Each row is where one point has got to under a steady rotation. How many ticks took it there?
The counts run from 0 to 548.
[-22.2   7.3  17.9 -16.0   4.9  -1.5  15.4   8.8  12.1   5.9 -11.2 -15.2
 -12.0  13.3  22.5  10.1 -39.2 -20.7  -7.3  -7.7  10.3  14.8   0.4   1.3
 -18.0 -13.1   3.5 -13.1  14.3  10.0   7.1   1.9]	11
[  8.4  -9.6  -2.6  -5.7  17.5  17.7   6.4  -8.7  11.4  -5.1   2.0 -14.8
   4.1  23.2   5.5 -10.6  -5.2  -2.1  -3.9  -4.5   7.9   0.9   6.1  10.0
 -22.9 -16.1 -15.9 -13.2  23.5   1.9   4.5 -31.7]	393
[-20.8   7.4  10.6 -24.4   7.4  10.6 -11.7   7.1  -5.6   9.0 -16.0  17.4
 -12.5 -10.6  -8.2 -16.5   8.3  -6.4   5.3 -25.3  29.3   3.7  23.8  16.3
 -19.9  -3.7   4.6 -10.5   7.0   2.2  -5.4  11.1]	337
[-13.8  14.9   8.2  19.6 -12.6   1.9  -1.4   1.0   5.9   3.3   3.0  12.2
  -7.1  17.9 -14.0  12.2  -6.9  -0.2  -1.1  -0.2   8.3  13.1 -20.5  -0.6
 -29.3   7.8  10.8   6.2 -38.5 -17.5 -15.2   5.6]	294
[  0.8 -18.8  -4.8  -7.3 -10.3   7.0  -3.4  -4.3  -5.4  -9.8  -2.4  -8.0
   9.1  12.0  -1.7  -3.6  31.7 -18.8  17.2  -4.8  12.9  -8.8   1.2   4.2
 -23.7  -4.4   9.7  -1.1  26.0  36.0 -15.0 -16.9]	146
[ 17.2 -16.8 -21.2 -30.1  -9.9   7.2 -10.6  16.6 -27.5  23.8 -19.5   0.1
   3.6  -3.9  10.6  -0.6   4.7   1.7  -3.3  -3.4   9.5  -6.8  18.4   5.5
  11.2 -17.8   7.1  -1.6  13.8  12.3   9.7   2.0]	341
[  4.4  15.2 -25.9   8.5   2.7  -3.2  10.4 -10.0   9.0   9.4 -23.1 -16.5
  16.3   1.9  -2.9 -10.0  -5.0  -8.2   4.3   1.4   5.8 -14.8  -2.9   7.8
  17.1   9.4  10.1  24.6 -32.5  -9.0   0.6  -5.2]	463
[ -5.8  -8.2  20.8  -6.0  13.1  -3.8  -9.0 -26.9  26.5   3.1   5.5   2.9
 -13.4  -5.3  18.2  15.2 -10.5  25.7   3.0  -0.3   1.4   9.9   6.2   3.8
   9.3 -24.5   6.5  -2.1 -15.1  -0.9  19.1 -15.1]	434
[ 12.1   7.3  19.9  -1.7  23.4  -7.9 -11.2   8.8  30.2  -6.3  -5.5  -2.8
 -13.0   2.2   9.5   1.7   0.7  15.7  -8.3   7.8  -2.8   3.2  12.7  19.7
  -1.5 -12.0 -11.7   1.7  41.3   4.9   4.6   9.1]	6
[-23.1   4.1   8.9  -3.1  -6.4 -30.8  21.3  -6.5  -5.3 -13.0 -16.6   0.0
 -10.9  -4.1  -4.1  10.9 -14.4  -1.1  -6.2  -5.4  -8.7  15.3 -12.2  16.3
 -13.3  -7.1  11.0  -3.9 -12.0  21.4  -2.9 -23.6]	515
[ 21.2 -22.2  19.0 -10.7   9.9 -10.3   4.4 -18.2   8.8   0.2 -19.5  -9.7
  12.1  22.2   3.9  15.3  -9.1 -25.7   4.7   3.3   6.2 -11.0  -6.8   6.8
  -5.9   3.3  -5.7  11.6  -5.1   3.3 -20.9   2.5]	27
[-16.9   7.5 -25.2  -0.6 -17.4 -20.4 -13.2  11.9  -8.7 -12.4 -14.4  -0.1
  -4.5 -29.3   9.4  17.9  10.1   6.7  -0.1  12.0  -4.8   9.3  -8.7  -6.0
  13.1 -20.9  10.3  12.1   4.7  12.2 -12.8  20.7]	346
[ -8.7 -16.9  -4.6   0.4 -11.1  -4.1  12.1 -20.4  -6.1 -19.2 -13.9  -9.9
  -4.9 -10.7  -0.6  -8.1   0.9  -1.4   2.8   9.7   4.9  -7.1  -3.1   7.0
  26.3 -26.2  11.6  -3.0   6.8  29.0  34.7 -10.0]	162
[-23.0  17.3  19.8   1.5   1.0 -17.0   0.4  22.2  23.7 -10.3   0.2  14.4
  -5.4   3.3 -14.9   8.8 -10.7   0.5  -5.0   3.4   5.5  17.5  -2.1  11.8
 -24.1  -3.9   5.2  -8.3  20.1  13.8  17.9   7.9]	90
[ 13.7  -9.3 -34.3  22.3  -0.8  15.7  -3.7 -16.4   7.0  17.6   9.1 -14.8
  19.2  -1.9   8.7  14.3   6.0   7.4   3.6   4.9  -0.6 -11.3   3.6   8.9
  16.5 -17.5  -1.5   3.4  12.1 -19.3  -3.7 -16.5]	42
[ 21.4  11.9 -15.0  -3.8   6.4  13.1  11.8 -13.4 -23.5   4.9 -26.0  -2.6
  16.4   5.2 -18.0  -0.4   0.0 -14.2 -13.6   0.5   6.2 -24.2   1.9   6.8
   7.6   5.5  -1.9   3.7 -27.6 -14.6 -17.4  -1.7]	301
[ 12.2 -22.6  10.2  17.0 -13.1 -15.2  14.9  -6.8  10.8 -10.4   3.0  -2.4
 -14.4 -24.1  -7.4  30.4  -2.4   0.6   3.5   1.0  -4.0  10.4 -19.3  10.5
  -9.6 -17.7 -15.4   2.0  -3.8 -14.6   8.3 -19.5]	49
[ -8.8   3.6  14.7  12.5   4.1  13.8   0.8  -4.0   6.0   9.8   2.6  -3.8
  -0.8  19.9   1.1  -9.9  -3.8  -5.4  12.4   6.1  15.5 -15.2  15.4  19.4
  10.2  13.9  18.8  14.3  12.6  22.7  30.9  25.5]	444
[ -5.6  -1.8 -24.7  -7.6 -17.6 -15.9 -10.8  -2.4  -3.7  -6.7  -8.2  15.3
  -4.7  -8.1 -13.0   1.3   5.9   2.6  -8.8 -25.3  11.1  17.4  14.8   4.7
 -13.0 -23.8   0.3   6.6  19.0 -10.7 -26.8 -18.9]	150
[ 22.4 -23.0  -4.2   0.3  -0.3 -13.8 -14.8   3.9  -6.2  17.5  -7.0 -11.6
   0.0  26.6  17.6  35.1 -20.3  -9.7  -2.1  -8.9   2.3   1.3   3.2   1.9
  -3.8 -14.6   1.5   8.9   8.7   5.6 -17.6  11.5]	453
[-14.1  -4.5  22.3   1.4  19.6 -13.7 -12.9 -21.6  29.7   5.9   1.6   5.8
 -26.2 -12.5  12.6   0.8 -10.3  22.8   2.3   1.2  -0.9   8.6  -3.3   7.1
   5.2 -25.3   9.9 -10.4   3.9  -3.6   7.0  -7.5]	433
[  7.8  18.1 -13.1  17.6  -0.5  10.9   4.5 -10.6  23.2 -27.1   7.0   5.6
   9.7   5.0  -4.9  -0.1  15.4   8.4   6.1   2.7  14.5   3.0  11.2  -2.4
 -18.5 -18.4 -14.7  23.9  23.1 -25.5   2.5 -11.1]	390
[ -3.7 -13.9 -15.4  -0.6  -2.2 -14.2   7.9  18.3   3.1  -0.2 -11.0  -7.0
 -33.3 -26.6  -3.2  15.7  -3.9 -11.2  -4.5 -12.0   7.6  20.8  -9.2  -4.1
   1.3   0.8  -0.6 -19.6  12.6 -11.4  -4.7 -16.0]	235
[  2.4 -15.1  12.2 -10.8   9.8   1.6   4.4 -20.1  12.8   1.1  -3.0  -3.5
  -3.9  -0.3  13.6  23.5 -30.4  18.6   7.4   2.2  -6.3  13.1  10.1   8.6
  13.9 -17.2   7.6   7.4 -25.5   6.6  19.3 -17.0]	435
[-13.8   3.0  22.2 -13.1  13.6  -7.1  10.4  -2.3  20.6  -0.6 -24.2 -16.0
 -17.1  -1.9  -2.5   6.9 -19.3 -11.1  -5.6  -0.8   5.7  19.5  -5.8   6.1
  14.2  27.5   2.9 -15.5 -14.5  23.9   9.8   4.8]	438
[ 21.1 -28.1  -9.6 -11.1  12.6   3.5   1.9  -5.2  -1.3  -2.7   6.3  11.6
  -1.3 -12.1  11.0  12.9   2.0  -3.3  14.1   4.1  14.5  -4.9  12.0   6.4
 -17.6 -33.0  -5.1   3.3  36.1 -16.2 -12.1 -15.4]	229
[ 10.9  -0.2  -5.3   8.3   4.4  16.7  -3.5   7.9  -0.1 -17.8   0.7   3.5
  -9.0  15.1 -21.2  28.8  19.0  -3.0  24.4 -14.0  13.1 -11.9   7.1  -7.8
  -8.0   5.7   4.3   5.7 -27.0  17.4  -3.2 -23.6]	496
[ -0.2  16.7   1.0  13.6 -16.3 -11.9  21.8   8.0  14.2   3.8  -1.2  -4.8
   2.4  -5.1   4.7 -19.1   5.8 -13.9 -16.7  15.8  15.4  -0.2  -3.8  -0.5
  -2.0  -1.7   4.7  -1.0  39.3 -17.7  25.3  -0.3]	202
[ -4.1   7.0  -8.6  -9.6  -7.7 -17.4 -30.0  27.7  26.6   3.8  -7.0   9.0
  -4.2  16.9  -2.4   3.4  11.6   0.3  -8.8   8.2   8.4  21.9  -1.8  -0.8
 -14.3  -3.4  21.4  -3.6  11.1   4.1 -18.4  11.0]	534
[  1.8   8.4   7.3   1.1  -7.5  -3.6  -3.7 -12.1  -2.1  -1.9   2.2  22.7
 -12.8   1.8 -25.1   5.1  -5.9  18.6 -17.2  -8.9   3.0  10.5  21.5  21.0
  20.0  -4.7  16.3  12.3 -25.0   2.4  30.0 -10.7]	519
[ -5.7  -6.5  -5.6   2.6 -13.7  -4.6  -5.1  11.1 -14.2  21.5 -16.4 -15.6
  -8.2  28.0  12.6  -6.5   6.7  -3.6 -11.5   2.2  10.0  -3.1  -6.3 -10.6
  11.7   3.0  13.1 -13.7   1.5  28.3  13.6  19.0]	180
[  0.1   3.1   2.9  -4.0 -11.8  -7.9  10.0   9.5 -17.8  21.2  -3.8   3.7
   5.8  25.8   2.4  -2.9 -28.1  -1.0 -14.2 -12.7   1.9  -1.3  14.9  26.9
  -7.9  -6.2  10.5   7.6   4.3   9.6  26.1  -5.1]	94
[ -4.3  -4.9   4.0  19.6  -1.7 -26.4  -5.9  -4.8   1.8 -10.5 -12.4  13.4
 -18.0  10.0   3.4 -28.3  14.7   9.2   1.1  18.9   8.3   1.8 -14.2  -1.4
  -4.1 -19.3  16.5  12.8  12.3  -0.6  -6.4  29.3]	185
[-28.3  12.1   3.7   8.4   1.1  -3.0  14.8 -33.5  15.5  11.6 -15.6   0.5
  10.4 -29.0  -6.0 -11.1  16.2  19.9  10.3   0.6   3.7   0.6   0.6  14.1
  13.9  13.4   4.0 -12.0  -7.7  -6.5  -0.7  -5.4]	243
[ -5.1  22.8  16.0 -12.6   2.2   8.7   1.6   7.1 -17.1   3.8 -15.4  20.4
  14.8 -23.2   0.5  17.3   6.9  10.8  -4.5   8.9   1.2  -6.6  13.7  15.2
   0.1   6.3  -8.5   9.1  -4.3   0.7   5.3  38.4]	525
[  0.0   5.5   3.2   9.4 -16.6  -4.4 -29.6  -2.9  19.4   8.2   2.1   6.9
   1.9  23.2   1.3  -3.3  10.6  16.2 -17.0  -5.3   6.3  29.5  -6.1   4.2
 -19.5  -2.4  -7.6   2.7  -2.8 -16.2 -20.7  21.7]	372
[-14.8  13.2   1.0  -1.2  -3.4  10.8  -3.2  -6.1  -1.2  15.5  -6.3  23.7
  18.8 -15.6  -0.6  34.8  21.5   6.3  19.7  -6.8   9.9 -10.6   5.8  -8.1
 -13.9  -9.8  -6.7 -13.5  13.3  -6.8 -10.4  13.7]	64
[ 10.8  -7.5  -3.9 -14.6   4.2  -1.6  -9.2   2.4   9.3  10.0  -7.9  -3.4
  -5.6 -19.6   4.1 -28.8  -7.2  -9.5 -21.7  26.9   6.7  -7.9 -14.8  16.7
  17.1 -28.9  -2.0   1.4  -6.5 -19.4  13.5   8.9]	544
[ 15.9  -2.3   1.8 -11.7  -7.3  29.8   7.6 -17.6 -24.7  -0.7 -12.5 -10.7
  13.3  -7.6  -7.8  22.5   7.7 -19.4  -7.5  -9.9   4.8 -11.2   9.6   1.9
  14.9  11.1 -12.9   2.3 -26.8  -0.7   0.5  -2.2]	138
[ 18.7  -5.1  -9.7   7.1   2.4   6.7  11.0 -10.0   9.1 -29.0   3.0   5.2
   6.7   6.2  -0.1  -2.6   0.1   2.3   2.5   2.1   9.3   3.6  11.3   7.7
 -21.0 -31.3 -15.3  20.5  28.2 -18.4   2.9 -18.6]	391
[ 13.0  10.5  -6.5  -9.4  19.5  12.1 -14.1  15.2  22.1  -5.5 -13.2 -12.0
  -7.4  23.6 -16.5 -17.5  -2.1 -15.0 -15.2  -4.7   9.3  -5.6   5.3  21.7
 -11.4  21.5  -1.5   8.0 -14.9   6.3 -17.0  -9.1]	113
[  8.0   0.1  14.7   5.1   3.5  12.9 -12.3  -7.4  -3.4  19.7 -10.0 -15.6
 -13.9  24.3  16.4 -13.3  -0.1  -6.8  -4.3 -17.6  13.4 -12.9 -16.5  -0.5
 -12.2 -12.9  -5.9  -1.1 -35.4  -4.7 -12.4   1.8]	377
[  6.0  -4.1  -3.7  -3.8 -19.9  -4.5  10.0  13.8 -17.3  26.7  -2.5  11.4
  -1.9  15.2   2.8  22.8  -6.5  -3.9  19.9 -22.6  13.1   0.1  20.5   0.2
  -6.5   1.1  12.0  15.0  -2.6  16.9  28.2  -5.8]	256
